(in the rows, 128 means zero)
The rows of D fall into several groups, which share some directions, and each row is roughly a mix of its group's hidden directions.
D (115 x 11):
[[133 118 126 108 120 101  85 119 137 139 178]
 [ 95 131 137 178 123 133 134 146 111 117  91]
 [102 123 155 157 135 104 143  90 102 111 147]
 [151 122 113 128 138 141 113 195 127 142 128]
 [174 107 124 135 100 104 124 148 124  91 140]
 [142 129 139  92 129 155 128  69 123 133 129]
 [151  96 105 110 119 121 100 160 114 163 145]
 [113 115 147 162 147  77 150 136 111 114 128]
 [140 116 147 136 150  94 108 144 108 125  78]
 [118 146 163 155 142 154 119 129 105 103  91]
 [118 169 153 127 126 159 126 103 156  95 136]
 [129  90 131 173 129 134 137 117  96 158 113]
 [104 135 146 138 127  96 166  82 139 113 130]
 [150 126 109  66 118 147 121 122 135 153 134]
 [101 140 149 177 112 161 133 103 137 116 124]
 [154 128 146 164  90 128 153 130 150 101 145]
 [111 162 155 145 163 127 153 135 140 109  96]
 [171 101 145  86 140 127 109 132 124 103 140]
 [109 157 155 145 115 133 138  85 156 104 143]
 [139  99 109  83 159 106 112 143 114 107 126]
 [108 108  90 114 122 107 107 142 105 151 165]
 [113 149 152 176  91 132 153 113 135 138 121]
 [150 120 106  78 118 117 127 121 151 136 167]
 [146 119 150 128 115 129 139  65 121 153 139]
 [111 118 152 180 110 117 124  86 130 134 126]
 [158 105 113  99 121 151  90 136 128 162 144]
 [140 157 111 101 125 155 129 152 159 128  87]
 [100 138 157 172 137 134 137  95 119 113 154]
 [106 115 150 159 139  96 140 111  91 111 152]
 [147 106 106  76 145 101 132 113 122 134 153]
 [155 115 131 177  95 105 155 127 135 131 145]
 [139 105 127 175 147  94 124 106 113 108 107]
 [ 98 158 121 152 114 149 164 121 150 104 148]
 [103 143 100 121 127 153 114 182 145 116 120]
 [129 141  99 106  99 148 144 118 181 136 134]
 [161 122 138 147 108 136 143  72 132 146 139]
 [143 123 135 125 106 142 141  61 124 144 135]
 [123 174 133 109 118 158 123 113 162 115 156]
 [151  98 122  93 156 156  97 121 106 119 137]
 [107 137 106 103 127 112  85 151 144 115 164]
 [103 102 146 182 122 101 126 108 124 144 126]
 [145 134 102  93 147 111 144 179 115 122 129]
 [106 144 140 151 120 102 180 105 144 110 134]
 [111 151 150 170  86 124 115 123 141 146 150]
 [133 151 117  67 149 135 138 155 118 138 131]
 [130 150 116  88 135  95 136 135 171 105 140]
 [139 108 116  85 171 107 111 136 116 103 123]
 [146 116 141  90 162 150 109 104 108  98 127]
 [156 123 116  82 125 119 126 109 149 142 170]
 [101 143 128 123 133 108 181 109 159 113 143]
 [ 76 141 119 145 119 123 130 174 132 111 118]
 [165 111 145 106 122 140 114  77 126 145 143]
 [ 90 110 124 162 134  94 115 165 122 144 124]
 [144 108  95  77 123 112 142 123 143 136 157]
 [147 116 123 120 122 160  69 127 108 140 114]
 [112 144 151 138 134  89 168 102 134 110 102]
 [100 150 135 171  98 132 147  96 136 148 128]
 [132 137 141 108 112 133 137  77 157 113 163]
 [ 74 129 149 135 162 112 135 111 111 138 110]
 [144 108 103  91 125  94 128 118 141 147 167]
 [142 151 104  72 146 127 124 159 113 123 124]
 [145 131  91  94 115 156 110 163 146 134 112]
 [ 93 127 132 150 135  93 141 176 121 110 120]
 [119 130 117 115 147 120  97 192 130 121 124]
 [114 108 151 156 134  82 137 103  97 118 136]
 [103 137 146 144 124 106 159  75 140 114 134]
 [119 105 156 178 111 132 124  90 143 130 132]
 [128 150 154 180 106 122 146 115 141 158 121]
 [100 134 157 175 148 114 142 112 109 106 143]
 [ 93 159 137 165 124 129 163  99 131 132 114]
 [152 100 123 147 147 134 112 162 100 160 102]
 [111 119 152 182 123 108 132 108 102 115 147]
 [136 146 124  66 149 136 152 120 109 115 123]
 [140 104 109  96 132 108  91 141 106 147 160]
 [109 139 135 185 101 147 138 136 121 156 117]
 [ 90 143 130 144 150 107 161 137 120  85 123]
 [157  95  99  81 133 119 125 135 119 144 148]
 [107 117 156 188 122 128 130 103 146 126 126]
 [145  98 138  96 145 101  98 120  92 142 114]
 [151 140 146 105 133 163 127  75 139 142 134]
 [124 110 114 119 140  73 153 162 128 115 113]
 [126 149 153 169 156 125 136 162 124 116  97]
 [154 136 149 103 135 121 123  69 107 140 129]
 [161 125 120 131  99 165  86 138 125 153 117]
 [105 148 155 135 107 155 135  82 142 154 136]
 [107 109 139 188 112 108 137 103 128 135 124]
 [118  97 153 180 114 113 122 100 133 142 135]
 [102 140 135 175 104 145 151 146 136 119  96]
 [161 104 113 162 102 120 136 164 145 114 144]
 [146 127 102  92 119 168 104 136 151 152 139]
 [131 132 151 174 125 161 123 152 123 128  89]
 [106 137 140 183 114 136 157 128 127 133  96]
 [132 116 133 172 130 104 110 160 105 114  95]
 [148 137 122  78 168 134 125 142 124 102 109]
 [146 120 102 116 134 143 106 190 125 134 118]
 [142 101 144 151 145 103 100 156  87 133 118]
 [113 166 130 126  98 143 135 134 177 105 138]
 [122 101 131 103 122 132  82  85 110 141 125]
 [132 140 157 161 136 126 162 120 139 112  81]
 [129 109 149 167 113 163 121  93 110 150 138]
 [135  92 139 131 137  82 127 131  85 136 147]
 [150 102 137 140 129 127 150  67 122 144 132]
 [141 131 104  73 123 121 146 110 144 131 163]
 [ 86 139 145 123 173 114 145 109 111 145 110]
 [146 144 109  88 136 160 115 158 150 139 103]
 [ 92 163 152 169 110 131 151 133 146 122 127]
 [ 96 147 117 149 144 107 136 183 128 118 116]
 [123 120 136 138 152  76 157 159 114 114 111]
 [ 93 148 113 103 174 123 132 137 108 127 100]
 [107 172 142 140 144 151 138 143 118 103  91]
 [132 111 137 172  98 107 151 112 140 164 133]
 [137 152 104  72 128 147 129 156 124 109 125]
 [116 100 139 134 132  80 149 102 112 130 162]
 [ 76 136 125 101 152 135  93 134 116 139 110]
 [107 110 112 117 140 163  90 112 131 106 163]]
One row of each group comes first, with its name. Which group is each row after those in?
[ 84 160 141 136 164 112 126 116 111 138 101]	Y
[119 113 124 154 133 123 108  93 123 166 171]	Z
[116 113 155 157 146 107 116 117  76 113 135]	F

[105 136 121 106 159 115 117 184 121 113 117]	Y
[137 145 106  62 134 146 126 134 116 115 123]	Y
[110 149 139 168 110 130 173 115 148 127 106]	Z
[125 147 142 175  90 144 134 145 150 150 120]	Z
[145 117 108  81 124 110 132 105 138 140 170]	Z
[120 177 160 121 143 142 104 121 135  93 127]	Z
[106 169 136 151 139 132 178 122 135 115 113]	Y
[142 139 104  98 137 135 132 178 154 132 100]	F
[153 107 109 140 133 121 151 169 153 145  93]	Z
[106 139 126 151 143 108 121 191 135 116 123]	Y
[125 170 110 105 117 103 171 148 141 139 120]	Z
